In the rows, 128 means zero.
One turn moves each row of this set onto another row. After a few examples, where does it send each row asked below?
q331: [110 165 168 119 133 113 117 148 167 132 107  78 114 123 123 115 133 141
 103 127 151 151 129 128 132 126 135]
q870: [101 171 145 139 154 116 138 104 137 137 146 122 131 116 146 121 144 131
 111 152 110 161 124 130 120 149 124]
q800: [147 140 163 117 121 150  95 114 141 129 118 111 109 126 134 145 137 159
 114 133 130 144 153 136 113 141 105]
q390: [131 156 155 133 152 122 108 110 141 136 126 134 118 134 148 140 139 129
 118 157 114 132 141 126  94 149 143]
q192: [141 152 165 127 130 143 107 119 141 149 129 112  93 119 152 141 135 151
  93 130 125 147 154 139 131 144 101]
q230: [107 175 159 122 129 131 130 112 148 132 115 120 123 109 128 126 164 127
 142 143 126 163 134 137 126 108 140]
q452: [118 163 139 118 140 126 128 149 161 131 112  81  99 140 117 132 144 136
 123 138 153 154 141 118 107 130 133]
q790: [ 99 155 144 138 138 137 156 101 147 132 141 101 120 101 137 129 129 148
 101 156 128 163 115 124 130 147 123]
q909: [127 154 150 126 131 145 106 108 149 150 128 126 103 109 141 144 123 153
 119 141 117 139 143 117  86 147 143]
q635: [132 156 156 127 144 108 117 120 145 131  96 100 115 123 123 127 122 151
 106 152 153 167 138 117 132 142 163]
q389: [124 169 135 139 129 127 133 132 152 143 131 105 105 108 134 124 128 138
 109 139 151 174 131 136  96 135 154]
q108: [ 90 147 126 124 129 144 123  96 134 133 103 112 131 119 157 130 149 139
 123 128 117 131 135 119 126 114 124]
q276: [ 97 134 133 129 133 133 119 105 151 128 110  81 136 124 141 132 138 158
 124 131 118 144 106 118 138 143 112]
q300: [106 147 116 131 143 137 131 113 155 134 116  82 125 119 158 138 130 151
 108 131 119 147 111 113 126 146  99]
q745: [106 169 152 131 152 115 117  98 141 162 107 103 137 116 150 134 126 105
 112 128 111 141 135 119 121 134 130]
q364: [114 175 163 113 124 111 113  90 151 122 136 128 117 114 154 131 131 145
  98 162 134 136 143 139 118 141 133]
q457: [122 157 145 110 127 135 132  99 167 118 110 115 141 112 143 150 139 121
 118 168 143 144 113 133 118 118 119]
q411: [121 164 144 122 149 127 128 151 164 133 109  80  97 139 120 130 144 137
 118 135 152 158 140 122 109 128 130]
q783: [144 138 169 114 123 150  99 109 141 133 125 112 111 130 131 140 137 160
 119 129 132 145 154 135 114 141 110]
q843: [134 142 151 143 153 142 127 113 136 125  93 123 121 119 155 137 143 117
 111 169 136 143 153 130 123 126 123]
q699: [122 162 152 117 166 115 131  95 149 119 118 123 144 118 138 126 130 162
 122 163 132 141 117 120 112 141 124]
q998: [112 145 110 134 142 136 129 112 158 134 119  83 125 116 157 138 133 152
 111 139 120 153 115 111 125 144  97]
q824: [138 151 165 130 123 142 100 118 136 145 125 107  96 117 149 140 133 151
  95 127 121 145 157 142 128 143 102]
q846: [108 149 117 128 141 141 135 112 158 134 114  89 121 112 165 135 135 147
 104 129 123 149 115 114 129 150  96]
q690: [104 156 153 125 160 131 134 117 173 143 100  98 117 123 120 127 156 111
 105 150 152 150 137 128 122 114 117]
q841: [119 163 140 122 148 129 125 146 162 136 111  74  98 132 125 130 148 127
 118 140 150 163 139 118 102 128 127]
q785: [122 147 169 124 118 133 116 101 147 122 127 118 103 116 144 145 122 148
  88 163 121 145 148 123 137 148 143]
q216: [107 148 124 120 136 144 130 112 144 123  95 122 135 121 168 136 136 140
 100 134 121 127 129 113 134 119 116]
q620: [125 183 132 130 152 106 129 115 148 130 125 115 125 116 149 115 123 140
 110 145 152 154 142 136  88 137 141]
q388: [138 183 156 117 165 124 145 122 151 128  98 113 133 120 154 129 118 130
 101 135 130 146 149 111 120 118 129]
q784: [119 162 151 137 145  97 116 121 141 121 111 124 125 127 133 120 149 135
 117 164 141 161 132 139 131 141 155]
q820: [135 154 167 125 126 136 105 123 134 145 122 107  92 110 149 143 132 147
  96 128 118 143 155 145 137 138 106]
q999: [103 132 135 135 132 128 115 106 153 129 114  83 142 119 140 126 133 160
 122 129 116 145 110 119 140 142 114]
q960: [155 168 162 133 135 124 109 109 128 146 102 104 121 111 134 141 141 131
 102 128 119 146 153 138 123 108 118]
q464: [107 171 158 123 134 110 125 151 163 137 111  82 103 128 124 120 132 144
 103 128 151 143 135 128 134 129 137]
q196: [102 163 159 117 152 128 128 124 176 145 104 105 139 124 117 115 139 114
  99 124 149 146 136 124 115 122 120]
q202: [102 128 140 130 136 137 120 100 150 126 105  85 138 122 141 128 142 156
 130 125 120 141 112 120 136 145 117]
q52: [108 170 161 119 135 115 122 148 166 133 110  80 105 130 120 117 136 144
 105 124 152 154 137 131 130 128 134]
q45: [156 171 152 116 114 134 111 112 140 130 111 117 129 111 129 145 147 131
 104 133 128 158 146 139 116 110 111]
q496: [147 142 160 107 123 151 101 118 138 125 118 111 112 125 131 148 133 153
 121 129 128 145 155 134 107 138 109]
q121: [114 149 146 125 162 131 129 106 146 145 109 113 137 114 122 131 123 161
 123 144 123 153 113  97 116 158 131]
q569: [105 173 154 118 118 132 106 104 146 142 109 133 143  97 147 112 129 132
 114 125 142 149 152 133 112 132 122]

q635 moves to q121
q820 moves to q331
And these:
q784 moves to q699
q999 moves to q783
q300 moves to q824
q569 moves to q230
q690 moves to q216

One turn moves each row of this set onto another row. After a few examples, where does it send each row asked below?
q903: [119 127 118 142 128 111 147 108 117 104 144 135 164 101 129 141 108]
q162: [137 126  94 133 122 129 134 121 120 103 131 139 130 136 158 146 132]
q257: [138 131 103 137 122 133 133 111 120 100 144 136 133 135 154 155 142]
q916: [106 140 129 123 108 114 135 102 150 128 149 107 134 137 121 127 134]
q346: [129 111 135 137 119 153 151 116 104 107 129 128 140 119 126 149 135]
q696: [107 120 130  93 134 136 141 109 144  90 137 104 133 134 140 131 118]
q102: [109 143 125 109 127 137 146 117 112 118 162 127 159 136 109 144 138]
q539: [139 131 136 115 102 129 139 135 144 109 135 107 152 121 134 167 142]
q527: [112 122 126 110 129 146 106 109 118 122 126 146 142 133 128 145 129]
q979: [115 120 117 125  95 141 151 128 120 113 136 125 138 152 122 114 124]
q328: [126 137  99 110 108 112 138 133 148 108 120 114 156 103 140 138 127]
q830: [117 132 114 135 139 125 138 108 117 122 117 129 129 100 138 127 127]
q147: [138 112 109 100 101 113 137 122 145 127 137 132 151 101 146 123 135]
q869: [122 127 136 109 129 112 149  99 120  99 114 123 161 144 147 123 134]
q942: [113 125 129  88 130 139 147 108 136  92 140 105 135 134 140 137 109]
q193: [134 135 133 114 122 140 123 135 147 109 145 112 155 119 121 156 149]
q447: [126 105 102 122 137 131 137 118 138 124 150 127 158 154 123 154 118]
q646: [131 121 126 101 135 118 165 105 156 100 127 142 142 118 132 142 134]
q160: [134 137  99 100 119 130 132 146 139 115 123 121 156 110 128 135 115]
q528: [122 116 131 112 105 114 140 105 108 124 152 122 173 106 153 135 121]
q96: [128 133 142 106 128 115 152  96 114 102 120 121 161 145 147 132 131]
q529: [138 120 132  97 130 123 169 108 149 103 128 142 141 123 132 150 129]
q149: [120 102 124 100  90 129 146 123 126 120 165 119 141 130 142 126 115]
q823: [124 119  97 121 146 122 132 109 141 130 152 125 155 145 127 151 116]
q721: [113 156 124 128 116 125 137 102 127 130 153 117 128 135 128 122 132]
q124: [117 124 116 110  86 130 157 120 129 120 139 115 145 146 116 127 108]
q626: [148 114 135 104  97 126 139 117 140 127 155 126 152 110 141 147 146]
q756: [125 104 149 145 130 113 137 133 124 119 127 132 142 127 134 148 117]
q789: [105 103 146 133 110 106 132 128 127 110 117 133 144 123 135 139 118]
q932: [145 126 119 126 144 108 119 131 142 110 139 111 129 129 126 138 135]
q671: [117  96 142 119 110 108 128 122 123 130 136 122 158 120 156 127 134]
q117: [110 135 138 128 109 109 143 101 113 108 142 130 158 103 132 152 108]
q35: [111 126 113 107 124 149 113 104 112 115 130 148 152 125 126 143 122]
q50: [152 123 101 117 122 127 144 128 119  90 149 117 156 125 116 142 116]
q532: [110 117 125 107 108 113 130 109 141 127 169 115 133 118 147 120 130]
q695: [103 126 115 106 135 121 136 142 124 131 128 133 140 143 119 120 129]

q942 moves to q869
q328 moves to q124
q903 moves to q160
And these:
q830 moves to q50
q527 moves to q257
q626 moves to q532

One turn moves each row of this set onto another row. After a few examples, where does it send each row asked below?
q302: [118 126 106 128  94 112 120 122 112 130 157  94]
q542: [ 94 138 127 117  92  97 134 125 114 110 136 101]
q248: [104 156 118 119 114 115 139 137 133 109 130 122]
q113: [ 92 116 128 145  91 144 135 134 125 152 137 134]
q902: [109 114 109 129 114 129 131 141 129 142 133  87]
q977: [ 95 128 160 133  89 110 140 133 128 134 134 136]
q104: [ 78 126 119 154  94 123 138 129 126 146 153 139]
q707: [111 146 112 107 101 110 150 151 146 128 156 113]
q159: [ 87 131 146 136  84 111 145 130 135 142 134 142]
q231: [105 144 100 109  99 121 143 151 137 125 162 117]
q548: [112 145 112 105 100 113 150 153 147 129 153 115]
q590: [123 138 113 104 114 120 135 147 131 130 121 121]
q762: [ 91 130 151 136  80 114 143 124 126 138 131 139]
q471: [117 139 131 137 100 105 134 119 135 124 148  86]
q408: [106 124 129 101  88 113 129 136 116 122 121 100]
q504: [105 142 101 107  99 124 143 153 137 125 159 117]
q223: [ 96 126 136 140  90  93 146 126 130 155 144 139]
q357: [112 115 151 126  92 105 139 137 124 156 133 132]
q838: [113 123 118 111  96  88 132 130 110 133 137  97]
q239: [ 92 111 129 142  96 145 128 142 119 147 144 132]
q141: [ 85 117 123 141  89 139 135 137 128 152 140 139]
q518: [122 134  94 114 122 116 132 143 123 138 136 119]
q956: [117 122 116 116  86 136 117 131 116 127 141  96]
q501: [ 91 130 119 134 108 137 133 136 134 119 132  90]
q439: [111 147 113 106  99 113 150 150 148 126 155 115]
q934: [ 81 123 126 157 101 129 130 132 117 137 159 131]
q470: [101 112 116 151  99 122 136 129 121 164 149 130]
q497: [109 117 141 127  83 110 141 130 122 160 130 137]
q776: [107 144 108 113 112 136 131 144 129 115 126 123]
q880: [ 83 128 125 160  96 126 139 124 124 143 151 133]
q864: [108 141  99 107 100 121 143 152 137 128 162 117]
q486: [ 99 109 117 150 105 123 129 137 114 157 158 128]
q922: [102 117 140 127  86 109 143 135 131 160 130 141]
q913: [102 126 148 141  96  89 142 127 123 145 147 131]
q676: [ 97 128 108 145 117 113 136 130 128 130 147  86]
q895: [104 152 100 128 122 111 135 134 125 115 146 120]
q293: [115 135 140 124  93 126 131 128 140 120 133  90]
q510: [131 124 128 123  98 113 130 128 134 140 138  87]
q171: [119 145 104 119 123  95 140 135 128 129 140 118]
q423: [100 127 138 143  89  92 145 120 121 151 143 135]
q68: [102 136 117 129  88 126 120 121 116 111 152  96]
q366: [ 94 114 113 146  96 121 136 135 124 165 151 137]

q104 moves to q159
q880 moves to q762
q895 moves to q248
And these:
q486 moves to q913
q548 moves to q864
q542 moves to q501
q68 moves to q293

One turn moves each row of this set onto another row. After a few examples, where does it send each row asked below?
q807: [137 107 107 126 137 123 119 117 120 119 135 137 114 112 110 132 142 124
 127 132 123 149]
q487: [120 105 132 141 123 142 105 124 133 143 118 129 112 123 120 153 119 140
 124 123 106 136]
q191: [126 118 106 120 130 148 116 111 127 131 131 138 108 118 114 136 140 131
 128 132 149 166]
q384: [120 170 135 107 119 129 124 109 119 144 120 130 125 134 112 100 126 138
 140 126 156 124]
q798: [129 151 144 133 130 129 112 110 128 140 150 114 118 120 145 152 139 125
 135  94 120 129]
q889: [134 116 137 149 133 134 103 124 131 146 140 126 133 105 135 151 119 145
 131 129 121 127]
q630: [136 153 143 128 137 118 132 120 130 146 111 123 150 116 113 102 117 126
 133 138 147 111]
q399: [131 152 150 118 133 141 142 105 120 135 135 110 132 133 127 119 133 124
 149 152 128 116]
q66: [115 137 144 131 118 147 127 141 161 138 124 121 147 115 135 106 126 128
 129 122 162 144]
q738: [116 128 153 116 117 129 118 118 133 135 149 110 108 130 138 142 137 138
 155 107 117 132]
q599: [124 158 140 130 104 138 141 132 143 143 148 122 138 133 131 112 133 119
 126  98 153 141]
q15: [122 156 144 144 123 114 125 122 128 138 124 128 127 123 124  83 117 113
 137 126 143 118]
q969: [135 139 122 138 137 127 116 112 143 158 100 139 139 119  99 120 108 128
 144 102 146 124]
q744: [121 146 130 113 122 152 130  90 115 130 138 124 103 131 131 131 143 129
 159 131 141 136]
q59: [105 147 148 134 130 129 133 107 117 141 134 121 109 125 133 128 147 117
 141 148 120 116]
q83: [133 134 115 128 126 147 131 120 152 133 106 131 124 110 128 124 136 107
 124  96 157 158]
q883: [121 111 125 125 130 142 127 114 121 125 116 125 116 128 102 147 134 127
 125 144 109 142]
q414: [122 171 142 126 116 127 122 136 145 142 136 119 124 111 132 122 129 125
 116 101 152 149]
q752: [109 141 150 136 112 126 133 134 142 133 133 121 133 134 130  91 129 111
 130 114 155 140]
q461: [112 138 145 138 119 132 123 116 135 158 159 123 124 126 140 155 141 136
 142 108 137 131]
q430: [136 118 128 148 126 124 113 121 141 131  95 135 133 113 107 114 101 120
 139 104 133 130]
q406: [124 148 134 125 124 133 127 107 120 120 143 119  98 110 130 132 140 129
 158 134 112 127]
q662: [135 124 121 129 143 118  94 112 117 146 131 137 130 126 114 145 127 140
 118 106 125 129]
q184: [138 137 120 119 138 126 116 100 126 146  93 138 139 130 114 115 124 120
 135  96 143 114]
q572: [ 95 133 156 138 118 135 123 124 135 149 142 118 111 129 150 137 145 125
 136 127 126 127]
q731: [124 133 112 129 120 143 141 123 150 125 112 133 148 115 101 126 135 116
 129 103 158 150]
q5: [130 124 100 126 133 160 128 109 125 131 131 137 124 128 104 141 143 121
 125 132 125 148]
q924: [124 143 155 142 116 152 122 131 145 144 145 112 129 115 158 131 127 132
 138 121 130 126]
q534: [130 120 118 116 131 121 140 126 145 130  99 132 135 115 119 111 143 103
 120 105 146 138]
q360: [123 111 130 118 140 148 127 111 125 124 137 119 134 129 110 139 138 135
 143 155 135 143]
q70: [140 114 120 139 133 141 106 116 131 165 130 138 123 134 119 151 119 136
 126 106 119 133]
q129: [133 102 121 124 134 160 130 123 150 125 113 125 147 129 121 117 131 116
 133 125 148 152]
q72: [112 157 125 132 138 144 128  97 119 141 148 128 115 123 117 134 147 127
 155 144 132 127]
q773: [127 110 125 132 123 134 134 123 142 113 101 125 139 124 100 114 120 112
 137 110 141 149]
q832: [133 175 133 132 127 136 127 111 128 152 131 129 126 134 114  93 118 121
 146 122 142 119]
q459: [156 117 126 145 142 129 115 117 133 144 106 133 147 113 122 123 110 122
 127 119 127 114]
q315: [114 157 152 105 109 120 138 141 145 140 127 113 126 126 127 110 137 128
 124 111 142 134]
q558: [129 123 119 126 136 126 113 120 148 150  89 144 123 114 126 100 124 117
 137 104 142 122]
q217: [118 172 140 119 116 127 124 129 138 145 115 126 109 111 125  95 124 132
 137 128 135 119]
q701: [130  94 121 126 136 124  93 122 131 143 131 138 114 126 121 130 127 140
 137 112 125 142]

q487 moves to q59
q924 moves to q630
And these:
q5 moves to q461
q744 moves to q414
q558 moves to q807

One turn moves each row of this set onto another row. After a few examples, where does it send each row asked below?
q65: [127 155 128 132 124 122 119 125 121 106 113 132 124 104 117 100 141 113
 130]
q475: [102  83 129 125 119 129 124 126 127 124 134 134 126 126 129 134 134 102
 131]
q144: [148 103 112 122 139 140 135 127 118  98 129 127 124 141 144 127 143 138
 113]
q163: [121 137 128 103 144 102 121 124 141 136 135 149 114 133 123 138 110 129
 125]
q729: [117 152 132 115 123 110 108  97 130 119 138 150 111 130 119 117 128 123
 143]
q915: [129  93 112 126 152 109 113 126 128 130 135 138 138 137 143 132 128 145
 133]
q209: [129 118 127 123 113 128 123 114 132 139  99 139 127 135 116 153 141 138
 137]
q255: [140 128 123 149 126 152 115 148 145 116 145 136 112 125 137 126 157 120
 122]
q182: [146 123 150 124 142 134 130 140 128 131 145 122 109 135 161 121 150 119
 134]
q573: [118 109 127 128 116 127 134 104 103  98 144 125 109 130 130 110 139 141
 122]
q81: [122  99 141 147 127 136 109 105 144 134 130 146 121 133 142 120 112 116
 122]
q772: [146 119 126 135 126 129 121 118 128  91 101 141 113 133 147 103 137 119
 125]
q134: [ 98 144 121 127 124 145 123 140 134 111 130 135 129 158 121 124 128 116
 114]
q550: [101 158 130 129 128 128 119 128 126 122 135 135 130 157 140 104 124 131
 125]
q867: [129 122 102 133 125 114 105 125 134 129 141 158 128 140 131 114 140 130
 156]
q879: [137 121 140 139 148 100 109 132 110 110 145 131 135 114 139 130 138 133
 149]
q440: [134 141 143 142 110 128 110 113 124 133 121 135 133 118 127 152 152 142
 139]
q195: [105 150 133 135 129 126 109 136 126  92 117 139 143 142 131 127 125 108
 124]
q284: [131 163 130 121 123 128 127 123 121 122 165 140 122 119 121 128 131 129
 122]
q329: [142 115 137 127 152 130 138 141 128 134 141 116 104 136 142 119 137 145
 123]
q277: [125 109 130 119 114 132 143 110 107 115 131 125 115 136 148  96 143 120
 130]
q336: [137 141 118 112 132 133 146 140 125 112 117 132 124 117 112 120 125 116
 106]
q200: [131 117 120 141 137 130 114 128 123 116 165 130 125 129 150 132 154 152
 123]
q335: [113 151 146 132 149 126 113 140 139 123 119 135 135 151 143 122 114 118
 122]
q526: [114 131 143 121 141 127 120 124 154 133 109 132 100 121 122 122 120 113
 112]
q788: [148 134 133 125 122 134 130 124 130 139  96 129 123 134 127 142 148 145
 132]
q143: [124  85 128 126 137 128 127 128 124 112 136 132 127 129 114 150 122 115
 127]
q617: [125 131 143 140 102 135 122 100 121 133 110 130 124 122 129 136 145 147
 125]
q298: [135 145 128 119 132 149 126 134 141 137 142 137 122 128 103 131 130 104
 130]
q825: [125  93 135 145 134 130 117 106 115 106 134 130 142 119 147 127 125 133
 111]
q9: [107 136 143 130 128 109 118 114 126 111 122 136 121  98 127 123 113 121
 104]
q625: [126 114 132 124 136 100 108 136 121 113 141 141 128 121 147 135 152 112
 154]

q298 moves to q65
q329 moves to q573
And these:
q182 moves to q277
q788 moves to q617
q336 moves to q9
q195 moves to q335
q825 moves to q915
q255 moves to q772

